Each row of A is roughly a mix of the hidden directions of one of several groups.
A (74 x 10):
[[ 27.6 -11.6   4.7   6.9 -17.0 -41.4  15.8  21.0   8.8  -0.7]
 [-26.9  15.6 -24.3 -24.9  16.7  25.7 -13.1  -6.5 -16.1 -11.9]
 [-17.7  -3.6  14.4  -7.0  10.7  41.6 -13.9 -14.1   3.4  29.9]
 [-32.8   5.1   8.8 -12.8  11.0  35.3 -22.0 -18.5 -12.9  -5.2]
 [  2.8  19.5  19.6 -12.5 -33.5  37.6   3.9   4.2  -4.2  14.7]
 [ 10.3  11.8  22.4  -0.9 -32.6  35.0 -10.4  -2.8   4.2  23.6]
 [-10.9  -3.3 -18.8  10.0   5.1 -49.2  20.1  -0.4   6.1 -16.0]
 [  0.7  -8.9  16.0  12.5  -6.2 -15.1  51.7   7.8 -15.4  -0.9]
 [ 27.4   9.9  -6.1  -2.7  -6.5 -28.7   3.0  27.1   2.1 -35.0]
 [  1.4  10.4 -15.7  30.7 -28.5 -30.8  -0.9  12.4  -1.7 -22.6]
 [ -6.6  29.0  -6.5  35.2 -17.5 -27.3   0.3  13.6  -3.1 -17.8]
 [ 34.0  -9.4   2.4  20.1  -9.2 -21.8  23.3  11.9  19.8  21.0]
 [ 19.7 -17.5  -4.9  10.2 -12.5  44.8  -8.2   1.6  15.5  20.9]
 [ 29.7   0.1 -21.8   1.8  -9.0 -37.2  16.0  23.5   9.8  -3.1]
 [-35.5 -17.2   5.6   9.3   1.9  14.3  -3.4 -33.8  15.8  21.1]
 [ 22.6   3.7 -20.2   1.8  -8.6 -42.5   9.6  18.1  -1.3 -22.2]
 [-36.7 -17.3   8.5  10.2   6.4  12.5  -8.1 -29.9  18.9  19.9]
 [-25.3  -3.6  -2.2   5.1  -6.1  28.9   2.3 -23.6 -21.0  34.3]
 [-26.1   9.6  -9.4 -19.5  16.4  38.6 -21.6 -13.7  -6.0   6.7]
 [  5.9  12.9  23.2 -12.0 -17.0  46.1 -11.9   1.5  -7.3  15.3]
 [  4.3 -14.5   5.9 -11.8  33.9  30.3 -31.2   0.6 -15.1   7.4]
 [ -4.1  -5.1 -13.4  11.6  34.8 -37.8  -2.4  -5.4   5.9 -25.7]
 [  1.9   2.8 -14.6  37.5 -31.9 -28.4  -3.9   7.3   4.2 -13.8]
 [-22.6  16.7   0.5   1.0   9.5   9.6  -3.7 -17.2 -34.4 -35.6]
 [ 10.7   8.5  14.1 -38.5  33.2   1.7   2.1  14.3   8.0 -22.0]
 [ 12.8 -16.3  33.5  26.1 -14.3 -17.1  30.2   1.6   3.7   8.5]
 [-15.0 -34.5   8.2 -25.7  17.5  14.4  -6.0 -20.8  24.5   3.2]
 [ -5.6 -12.3 -22.3  14.3  12.0 -48.0  12.7  -3.2   9.2 -11.9]
 [ 18.6  12.8 -38.2 -17.3   3.1 -23.0 -20.0  15.8  -3.8 -16.2]
 [ 20.8  20.0  14.0 -27.0  29.6  -6.0   3.6  22.1   6.9 -22.7]
 [ 22.8  26.2  -9.1  16.1 -13.7 -24.7   2.9  28.7 -11.2 -20.8]
 [-20.4  22.3   7.1 -10.5  -3.2 -44.1  16.2  -1.4 -13.1 -16.2]
 [-23.0  14.0  -1.4  -0.8  16.7  40.3 -19.4 -23.0 -13.5  -3.5]
 [ 30.0  11.2  -4.6  -4.3  -2.8 -25.5  -1.2  31.9   2.2 -31.4]
 [-17.7  17.5 -34.9 -27.0  15.1  14.5 -14.2  -0.3 -16.9 -15.3]
 [ 24.0 -14.4  -3.4   0.6  -8.9  -9.9   7.2  16.6  34.3  35.4]
 [ 17.7  26.7 -12.2  12.0 -18.9 -21.7   8.8  23.3 -21.5 -22.4]
 [ 12.8  10.6 -15.4  27.8 -28.2 -29.9   1.6  16.4  -4.5 -21.5]
 [ 34.8  22.6  -8.5  -7.6  -6.7 -10.3  11.1  27.5 -25.6 -13.8]
 [-23.0  20.9  10.5 -32.6   2.5  -9.3  15.9  10.0 -31.9 -11.3]
 [ -6.5  15.6 -44.7 -28.5   9.4  -1.7 -15.7   9.1  -2.3 -14.4]
 [  3.8 -10.6  18.3  11.5  -8.7 -19.0  48.6  10.6 -14.8   0.3]
 [ 28.8  -8.8   9.7  22.4 -15.3 -37.7  18.6  11.8   8.8  -2.9]
 [-26.0   9.6  10.2   2.6  13.4  39.9 -13.3 -26.2 -14.2  -3.7]
 [ -6.6  -9.8 -26.1   9.8  21.1 -38.0  18.3   2.8   6.6 -23.2]
 [ 16.1 -14.9  38.2  29.6 -17.5 -22.5   8.5  -3.0   4.6  -1.8]
 [-12.0  -4.3  15.2 -24.7  27.9  32.9   0.0 -14.7  -3.8  25.2]
 [-12.5  -7.8 -15.0  20.5 -23.5 -30.9  -7.0   4.1  16.3 -32.1]
 [-10.9 -42.9   3.1  -8.7   2.7   5.2  -7.0 -24.3  31.3   5.9]
 [ -8.4  18.7  25.0 -25.5 -25.3  24.8  -1.2   4.4 -21.1  17.8]
 [-29.1  10.5  -4.3 -16.1   4.9  10.9 -32.6 -12.9 -12.7 -31.0]
 [ 22.6   1.7   7.5  24.5 -23.3  27.8 -10.6  -8.9  30.3  11.7]
 [-12.7  19.7   2.4  13.0   0.6  26.8   2.8  -8.8 -28.1  37.5]
 [ 32.5  -8.5   1.4  17.9 -15.9 -35.3  11.2  14.6  20.8   4.1]
 [ -0.8  22.2  25.1 -13.6 -36.5  27.9   1.2   1.3  -6.3  16.2]
 [ 15.4  18.6 -14.0  29.4 -27.7  -2.7   2.8  12.1 -29.7  16.7]
 [-27.7  13.0 -18.8 -23.7  17.6  32.3 -15.4  -8.2 -13.9  -5.3]
 [ 22.7 -22.9  -9.5  31.2   7.0  11.5 -20.5  -9.2  29.1   9.9]
 [-30.7 -24.6   5.0  10.8  -1.2  13.6  -5.8 -32.0  18.0  21.7]
 [ 16.3   1.2  -8.7   7.0 -12.3 -43.0  18.0  14.3  -6.2 -27.8]
 [ 23.1 -23.4 -13.3  30.6   8.1  16.4 -15.4  -7.2  29.7   5.8]
 [ -3.1  -1.1  14.4 -40.6  33.8  26.0   0.5  -1.4  -3.3   5.9]
 [-25.3 -12.7   8.2  -2.6  10.5  28.4  -0.4 -29.7   1.6  32.4]
 [-25.4 -10.7  10.4   3.9  10.1  26.1  -1.6 -29.5   5.3  34.0]
 [-41.7 -17.8  -6.9  16.5 -12.3  -9.7 -11.7 -19.7  20.5 -12.8]
 [ -8.4   9.9  23.1 -30.2   5.2  28.2 -14.4   6.2 -30.4  10.9]
 [-27.9  -3.8  30.0  -5.5   2.3  25.7 -27.2 -20.8 -12.4  -4.2]
 [  7.9   8.3  27.3  -8.1  -9.5  40.1 -24.8  -3.3  -6.3  20.6]
 [ 22.0 -20.4  -6.1  19.8 -12.0  33.0 -13.0  -3.8  22.7  21.7]
 [-17.4  16.3   1.7  -7.6 -29.1 -38.1  27.5   0.6  -6.5   0.6]
 [-32.1 -11.0   8.4   9.3   6.2  22.3  -3.7 -29.9   6.2  30.6]
 [-27.3  13.1   5.0  -2.5  12.1  21.3 -10.8 -19.2 -32.8 -24.7]
 [ -2.3 -18.6 -28.2  18.5   5.8 -41.3  16.5  -1.4  13.2  -7.2]
 [  5.4 -26.6 -34.5  18.3  21.8 -21.2  10.6   2.6  16.0 -13.1]]
Here is one row from each group, named. Which group is each of the other rows in?
[ 13.9  -7.1   8.1  -1.5 -17.2  48.5 -11.7   2.2   4.0  24.8]  <44>
[  6.3  -1.8  18.9 -37.8  35.3  21.9   6.4  -7.0   4.0   8.2]  <58>
[-10.9  11.6 -21.3 -21.1  12.9  25.1 -41.2  -8.3   3.7   2.1]  <107>

[-26.7 -23.1  12.0   0.0  14.2  16.0  -9.5 -27.8  24.8  20.1]  <58>
[ -9.9  -1.1 -17.8   7.1  19.8 -44.7  14.5  -0.1   3.3 -25.5]  <44>
[ 12.5 -18.5  36.6  26.0 -12.6  -0.9   7.6  -5.7  20.4  23.5]  <107>
[-18.7   8.3   6.0 -34.0  24.3   1.2   2.4  10.7 -35.5 -12.3]  <44>
[ 28.6   3.5 -28.4   2.0  -5.7 -34.6  15.8  21.6  11.3  -4.5]  <107>
[-25.3 -22.8   3.3   7.1  -1.0  22.2  -5.5 -30.1   7.4  32.0]  <58>
